Each path below is one point turned by a fixed rotation once a step. After each direction that follows a path, write how fast that rotation turns it, in degrees per step (0 if it stays still).
Each turn is a multiple of 5 degrees from 10 to 175, or 0.
Each row of a path follows its step; steps can be skipped.
Rotation 1:
step 0: [ 0.98  0.84  1.60  3.50  0.52 -0.42  0.82 -0.46 -2.73 -1.57  1.27  1.01
  1.22 -2.18 -3.16  2.36  0.91 -3.01 -0.04  2.20 -2.28 -1.06 -6.44 -1.99
  1.29  2.44  2.20  3.79  1.44 -1.69  1.87  1.87 -0.25  0.25  3.24  1.63
 -0.30  1.90 -0.01 -2.82 -1.07  1.72  0.72  0.52  1.47 -0.54  2.16 -2.17
  1.05  1.10  1.16 -0.73  1.79  0.70 -0.73 -0.83 -0.74  1.20  1.07  4.58
  1.31 -0.04]
step 2: [-0.40 -0.89  0.61  1.04  0.99  1.31 -2.98 -0.90 -3.14 -0.33 -0.13  2.25
  1.98 -0.62  0.38 -0.34 -0.94  1.52 -1.56 -0.19 -3.73 -4.19 -0.14 -1.53
  0.90  1.33  2.18  1.29 -0.94  1.41  4.54 -0.54 -2.35  1.19 -3.30  2.08
  0.98  3.36 -2.86 -0.63  4.00  2.10 -0.17  1.22 -2.61 -0.98  1.66  0.12
  1.05  0.74 -2.73 -2.12  0.23  0.74 -0.74  2.11 -2.55  1.83  1.50  3.50
  0.15 -2.71]
step 3: [ 2.47 -1.40  1.06 -1.20  0.81 -6.36  1.75 -2.19  2.14  2.51 -1.69 -3.11
 -2.29 -0.53  1.30  0.31  0.18 -2.26  2.57 -0.81 -3.06 -0.63  2.34 -1.95
  1.60 -0.57 -0.15 -0.29  0.88 -0.97 -0.22 -0.84 -3.81 -2.46  2.76 -2.58
 -0.40  1.04  0.73 -2.06 -3.20  0.83  0.80  1.01 -1.98 -0.27 -2.10 -1.92
 -0.19  1.42 -0.68  2.89 -1.50 -0.35  2.56  1.54 -3.25 -0.36  0.15 -0.79
 -0.09 -2.57]
step 4: [-1.05  1.08 -0.25 -1.97 -1.85  3.12 -2.68  0.34  1.68  2.20  1.22  1.61
  0.15  1.36  1.97  1.93 -0.41  0.86 -1.43 -3.73  0.85  0.51  1.42 -1.94
  1.61 -2.74  0.12  0.43 -1.79 -0.25 -2.75  0.92 -2.08 -1.59 -2.56  0.18
  0.96  0.50  1.94  3.40  2.13 -3.02 -1.30  1.61 -2.62  1.87 -0.43  0.70
  2.42  0.27 -1.67 -4.70 -0.70  2.15 -0.10  3.16 -1.40  2.03  1.67  4.26
  0.22 -2.59]
step 5: [ 2.77 -1.16  1.69  0.28 -1.62 -0.23 -0.82  0.17 -1.82  2.00 -1.59 -2.94
 -0.68 -2.29 -4.13 -1.72  0.02 -1.64 -1.90 -2.79 -0.50  0.64 -3.15 -2.75
 -2.14  1.11  3.32 -0.45 -2.10 -2.01  0.19  1.20 -3.23  0.86  2.64 -3.44
  0.23 -0.52 -0.60 -2.38 -3.91  0.47 -1.24  4.54  0.03 -1.21 -0.86 -0.54
 -2.38 -0.17  1.44 -1.21 -1.06 -3.00  1.61 -0.50 -1.04 -1.10  0.56  1.56
  3.21  0.29]
step 6: [ 0.51 -1.10  0.53 -0.25  1.73  1.00 -0.02 -1.33  4.02 -1.53  2.51  2.71
 -0.73  2.29  1.35  6.54  2.31  0.44 -0.18 -0.14  0.63  2.08 -2.14 -1.11
 -0.42 -0.46  0.03 -2.61  1.88 -3.72 -2.83  1.27  1.35 -0.41 -1.87 -0.56
 -0.95 -2.21  1.76  1.00 -2.17 -2.05 -2.19 -0.95  2.26 -0.23 -0.68 -5.46
  1.26  0.86  0.21 -0.72  1.45  1.58  0.82  1.62  0.35  0.12  2.25  3.33
  0.50 -0.22]
step 7: [ 2.09 -1.65  2.60  1.66  2.29  0.64 -2.40  0.21 -4.83 -1.57 -3.48  0.54
  1.26 -1.86 -3.82  2.82  0.44  2.02 -4.07 -0.60 -0.05 -1.63 -4.38 -1.26
 -1.20 -1.14  0.24  0.56 -3.08 -0.72 -0.41 -0.54 -1.66 -0.27 -1.86  0.35
 -2.18  1.91 -2.25  1.08  1.50 -1.24 -0.49 -2.11 -3.11  1.70  2.24  0.47
 -2.40 -1.34 -0.07 -0.14 -0.36 -3.56  0.55 -1.77  1.28  1.03 -0.36 -0.23
  2.57  0.00]
step 8: [ 1.51 -4.43 -0.50 -0.36  2.60 -3.78 -1.64 -0.67  2.09  0.30 -1.75 -0.28
 -1.12  1.40  1.17  1.46  1.65  0.54 -1.47  1.81 -1.79 -0.76  1.70 -1.30
 -0.90  0.68  0.34 -3.71  2.04  1.62  3.10 -0.98  1.75  0.99 -1.14 -1.43
 -0.91 -0.98 -1.48 -3.44  1.22 -0.21 -2.78  1.61  0.99 -3.06  0.12 -4.82
  0.22  0.06 -0.07  4.45  0.70  1.41 -0.87  2.21  1.49 -1.26  3.69 -0.10
 -0.91 -2.86]
step 9: [ 2.31  0.98  0.67 -0.64  2.73  0.36 -0.34 -1.16  2.67 -0.50 -1.58  0.87
 -0.16  1.07  1.17  1.04 -0.83  0.47  0.06 -3.15  1.37  0.17 -1.31 -1.63
 -0.26  0.23 -2.74  1.79 -1.79  2.15  0.60 -2.91 -2.70 -3.82 -1.30  1.23
 -0.86  1.55  2.10  1.16  0.14  1.04  0.17 -3.85 -4.50  2.46  5.76  1.94
  1.89 -1.80 -3.52  1.75 -0.97 -0.68  1.46  0.82 -0.77  3.32  0.35  1.20
 -0.41 -2.39]
[-0.35  0.05 -0.27  0.34 -0.45 -0.74 -0.22 -1.29 -0.38 -0.62 -0.58  0.32
  0.26  0.23 -0.07 -0.12  0.31 -0.07  0.14  0.36 -0.12  1.07  0.41 -0.41
  0.26  0.00 -0.60 -0.83 -0.15 -0.26  0.02 -0.91  0.30  0.45  0.36 -0.65
  0.92  0.11 -0.58  0.99 -0.67 -0.02  0.01  0.24  0.03 -0.41  0.26 -0.23
  0.23 -0.10  0.06 -0.62 -0.35  0.44 -1.44 -0.19  0.40  0.41 -0.53  0.25
  0.46 -0.74]	175
[ 0.70 -0.64  0.71  1.03 -0.31 -0.19  0.02  0.12  0.41  0.78  0.66 -0.11
 -0.01 -0.13  0.03 -0.37 -0.07  0.67  0.13  0.09  0.59  0.10 -0.49  0.17
  0.19 -0.39 -0.53  0.39  0.17 -0.59 -0.58  0.31 -0.37 -0.17 -0.10 -0.53
  0.67 -0.94 -0.49 -0.30 -0.03  0.11 -0.02  0.15  1.47 -0.05  0.44  0.45
 -0.40  0.38  0.11 -1.05  0.55  0.27  0.36 -0.93  0.64  0.99  0.19  0.54
  0.10  0.23]	60
[-1.24  0.87  0.00  0.45  0.50 -0.78  0.08  0.90 -0.06 -0.54 -0.19  0.04
 -0.17 -0.79  0.32 -1.04 -0.44  0.07  0.66  0.31 -0.22  0.12 -0.35  0.54
  0.08 -0.10  0.22  0.29  0.42 -0.32 -0.01  0.63  0.03 -0.41  0.53 -0.01
  0.86  0.31  0.09  0.14  0.87  1.00  0.83 -0.25 -0.27  0.06 -0.54 -0.33
  0.70  0.74  0.00 -0.19 -0.49  0.04 -0.24 -0.76 -0.12 -0.30  0.44  0.84
 -0.36 -0.22]	25
[ 0.84  0.11 -0.42 -0.24  1.36  0.58 -0.36 -0.29 -0.30  0.19  0.93 -0.12
 -0.55  0.30 -1.22 -0.45  0.34 -0.08  1.02 -0.71 -0.58  0.21 -0.06 -0.32
 -0.17 -0.05 -0.84 -0.64  0.82  0.37  1.01 -0.30  0.44  0.19  0.90  0.06
 -0.66  0.20  0.29 -0.20 -0.19  0.23  0.14  0.27  0.40  0.05 -0.60 -0.38
  0.07  0.58  0.13 -0.21 -0.10  0.27  0.10 -0.56 -0.32  0.73  0.33  0.12
 -0.23 -0.12]	130
[-0.13 -0.31  0.96  0.44 -0.76  0.03  0.59 -0.12 -0.49 -1.24  0.04  0.88
 -0.47 -0.44 -0.12  0.33  0.31  0.71  0.56  0.27 -0.04 -1.28  0.34  0.62
 -0.18  0.03 -0.07 -0.54 -0.54  0.28  0.11 -0.29 -0.17  0.83 -0.03 -0.73
 -0.74 -0.25 -0.03 -0.56  0.17 -0.36 -0.01 -0.74 -0.74 -0.39  0.23 -0.57
 -0.27  0.46  0.43  0.10 -0.51  0.54  0.15 -0.37 -0.07  0.81  0.52 -0.08
 -0.69  0.15]	60
